In the rows, 128 means zero.
Rotation paths and how fast each direction turns (degrees each step)
Each turn is a multiple of 5 degrees from 10 to 175, or 0.
Each row of a path follows its step; steps can be skipped.
path 1
step 2: [138 123 133 138 131 124 132 127 142 130 131 132 133 131 129 118 120 123
 129 123 130 138 120 122 129 132 123 125 129 129 125 130 131 123 132 130
 130 142 111 123 128 132 131 137 126 133 122 129 133 123 124 114 129 122
 120 123 121 149 126 121 130 140 128 128 131 117 129 130 128 134 135 124
 123 134 135 130]
step 4: [132 136 129 125 121 127 117 126 127 134 128 128 134 133 134 118 126 117
 136 129 123 127 135 135 120 116 131 130 128 133 134 136 123 127 130 128
 123 135 124 134 146 134 132 135 121 133 125 117 126 130 123 130 139 128
 123 122 115 133 131 115 124 122 125 139 138 133 127 130 118 122 128 139
 130 130 133 127]
step 5: [136 130 126 125 124 133 128 141 126 144 129 140 133 134 138 137 117 128
 129 122 124 140 129 129 129 128 113 126 126 125 134 132 129 120 127 132
 137 144 124 129 130 132 131 135 129 125 128 125 123 133 129 126 132 122
 123 113 122 141 138 128 128 129 128 128 131 116 128 129 126 122 130 139
 125 140 129 129]
step 6: [138 127 130 131 123 130 128 132 131 128 133 136 118 132 127 140 124 114
 137 135 125 136 124 111 122 130 128 137 128 131 131 123 124 120 131 132
 126 136 121 131 121 124 131 127 133 128 121 124 133 139 123 124 122 122
 121 115 117 143 123 120 130 129 125 134 123 126 136 132 127 122 120 120
 132 123 124 128]
step 8: [140 128 126 124 126 128 119 134 137 119 125 129 139 138 134 122 114 126
 134 118 120 134 125 133 120 128 118 122 137 133 135 130 128 131 124 131
 133 144 113 129 136 133 122 137 134 127 126 126 127 127 134 116 135 122
 130 125 125 134 120 124 127 122 129 137 122 123 124 127 125 128 138 128
 127 129 134 129]
step 9: [135 136 137 123 116 124 132 128 121 136 120 129 126 134 129 129 124 113
 134 122 120 138 128 127 118 126 126 130 126 137 132 124 126 123 130 136
 125 130 120 130 138 128 133 124 133 133 125 129 129 135 116 124 138 126
 133 126 122 146 121 134 135 124 130 132 131 123 134 136 129 116 132 129
 122 129 129 115]
step 10: [133 123 131 122 128 115 118 126 131 138 130 132 126 131 128 131 134 128
 130 140 125 142 122 129 122 127 129 132 128 131 131 138 119 127 131 131
 132 129 119 128 128 132 128 143 129 131 121 116 130 135 119 123 128 126
 120 118 116 137 135 129 126 127 129 131 143 131 122 130 124 110 126 136
 131 130 126 128]
step 22: [128 121 118 135 129 132 132 139 128 133 128 127 134 128 133 141 128 121
 136 135 140 137 123 121 120 124 116 129 121 129 126 127 124 117 130 139
 132 136 115 129 132 128 129 129 129 133 128 121 130 136 128 124 137 126
 124 115 124 142 127 124 118 131 128 132 127 125 133 142 125 123 127 131
 135 138 137 132]
step 24: [136 135 136 125 124 116 132 129 124 135 132 134 132 133 127 122 116 124
 132 118 116 131 124 129 120 126 126 126 128 135 134 132 134 138 127 127
 138 147 118 128 132 138 128 132 124 130 130 128 118 132 125 120 126 128
 116 122 115 138 133 120 133 122 125 131 126 128 137 134 133 132 134 126
 126 137 121 127]
Directions:
[129 127 128 127 131 129 130 129 127 125 130 130 126 127 129 126 126 128
 127 127 129 128 125 125 127 128 128 126 128 125 128 130 129 126 127 125
 128 128 128 127 127 126 128 126 130 128 130 126 128 130 127 127 128 126
 127 130 125 125 127 127 125 127 128 128 128 127 130 129 130 129 127 127
 128 129 126 129]  65
[126 126 126 129 128 128 124 125 129 126 128 123 129 128 127 129 129 127
 126 127 131 127 130 127 126 127 128 128 127 129 128 128 128 128 130 128
 129 126 128 126 129 129 127 129 129 128 130 125 129 129 131 127 129 127
 127 127 127 127 127 126 127 128 129 129 127 128 128 129 130 130 126 131
 130 127 129 130]  95
[129 127 128 129 129 126 127 130 127 127 126 126 127 128 127 128 127 127
 130 125 128 130 126 130 127 129 128 126 127 128 127 129 129 130 130 127
 125 128 129 125 132 129 125 128 126 128 130 129 126 128 126 129 127 131
 129 129 126 129 126 129 130 128 126 128 126 129 129 125 126 128 130 129
 128 129 126 128]  70
[130 129 126 128 126 126 128 128 129 127 128 128 125 130 128 127 128 126
 128 129 127 129 127 127 127 126 129 132 127 131 130 130 130 130 130 129
 125 126 128 128 127 126 131 126 127 128 129 131 128 128 128 128 128 129
 126 130 129 125 130 128 128 126 126 128 126 128 130 128 130 128 126 130
 127 128 128 125]  125
[127 124 127 128 129 131 127 126 131 130 128 130 128 128 127 125 128 129
 128 128 130 131 128 130 131 126 127 126 129 128 129 129 130 128 128 131
 129 129 129 128 128 127 127 127 128 126 128 130 126 128 128 129 128 126
 127 127 128 126 124 128 131 127 127 131 130 127 128 126 129 127 127 128
 127 129 129 127]  120
path 2
step 1: [122 133 119 119 133 133 115 139 111 134 123 127 133 118 128 137 123 132
 137 125 120 125 142 131 136 131 119 124 133 127 130 128 123 114 132 120
 129 121 123 129 130 122 137 123 130 134 123 135 132 127 125 131 142 131
 133 120 138 138 130 125 122 136 125 125 140 134 128 139 130 134 121 135
 126 126 126 123]
step 3: [126 123 133 124 119 128 132 138 118 134 133 127 122 120 141 124 131 127
 128 136 140 124 136 130 134 119 134 124 134 125 133 136 136 134 116 117
 115 121 140 132 132 131 126 126 135 121 137 136 129 116 126 128 131 138
 134 121 128 129 129 139 123 135 133 120 140 131 119 131 123 131 130 128
 127 141 130 129]
step 7: [119 118 123 123 128 126 128 131 133 134 124 125 134 130 123 132 124 134
 120 136 127 130 129 130 135 132 131 138 135 132 138 128 131 123 124 127
 121 133 127 132 142 140 124 126 115 134 116 136 127 126 118 125 143 128
 131 129 136 137 124 120 121 131 125 127 134 139 137 130 120 139 111 120
 125 118 127 128]
step 10: [121 131 120 134 128 138 111 131 115 128 127 126 125 136 119 133 134 138
 130 134 134 122 131 134 134 141 124 125 138 141 130 125 127 117 127 124
 124 125 136 124 137 130 126 126 123 116 128 129 127 124 121 135 134 131
 117 128 131 139 127 123 135 129 124 122 136 121 137 142 134 134 117 121
 128 133 131 132]
step 12: [113 125 119 132 126 128 127 137 123 137 139 134 129 129 130 130 126 125
 127 140 133 140 130 137 132 119 122 133 126 123 126 142 134 127 117 124
 118 119 130 129 134 133 140 107 124 133 126 118 118 124 121 130 128 143
 130 117 130 129 127 126 124 135 127 130 136 126 125 130 132 125 126 126
 121 125 128 134]
step 16: [132 115 131 126 129 127 121 121 125 131 120 126 139 129 128 131 125 130
 129 135 127 133 128 120 127 136 129 131 140 120 131 136 135 117 116 134
 122 114 130 121 131 130 128 134 132 126 128 149 125 124 118 129 126 127
 127 137 127 132 131 126 125 131 118 115 128 130 141 140 129 126 114 118
 129 123 135 133]
step 17: [123 129 129 127 118 127 123 137 114 122 138 128 135 120 129 135 127 137
 134 131 131 130 132 126 135 126 133 126 124 120 120 140 128 128 125 118
 131 122 119 119 133 121 134 126 144 130 134 146 135 126 117 119 128 136
 126 116 137 130 132 126 124 134 132 130 131 135 134 139 134 119 131 135
 134 132 127 123]
step 18: [126 134 117 124 118 136 130 142 111 139 129 134 136 138 130 142 129 135
 132 134 134 144 142 132 134 127 125 127 132 131 128 134 120 124 122 126
 131 124 130 126 132 129 130 137 126 128 123 124 127 133 134 139 131 128
 134 130 137 136 134 131 120 138 117 129 132 127 138 135 128 135 132 122
 122 130 122 127]
step 21: [120 127 125 130 136 129 134 128 128 132 131 133 143 115 142 136 129 138
 128 135 134 131 129 127 131 130 114 136 122 136 133 140 125 124 120 123
 119 125 140 134 133 137 130 127 120 127 136 131 123 128 118 136 135 131
 131 124 122 136 126 132 124 146 118 120 124 122 132 127 125 140 123 130
 125 132 128 134]
Directions:
[129 128 129 128 129 128 128 127 130 126 127 130 125 129 128 131 130 127
 129 129 128 128 125 131 128 130 130 127 128 127 127 128 128 128 129 126
 129 127 129 128 132 127 128 130 129 128 129 130 127 128 128 129 129 129
 128 128 126 126 128 126 126 128 130 128 128 129 129 128 128 126 132 127
 132 126 128 129]  125
[129 129 124 128 125 127 126 128 130 128 129 129 127 129 128 129 127 130
 124 128 130 126 128 126 127 130 128 127 125 128 129 129 128 128 126 130
 128 126 128 130 127 127 126 128 124 128 128 130 129 129 129 129 128 127
 128 129 127 129 126 129 126 128 126 129 128 128 128 128 131 129 130 126
 130 129 129 128]  135
[129 128 129 128 129 129 128 127 124 129 127 128 127 128 125 131 129 127
 128 126 128 127 128 128 130 128 128 129 128 129 126 126 131 125 130 127
 129 128 128 131 127 125 128 128 128 130 127 127 128 132 130 131 130 128
 125 130 129 127 131 127 129 127 127 129 128 126 127 128 129 129 129 127
 129 132 127 127]  80
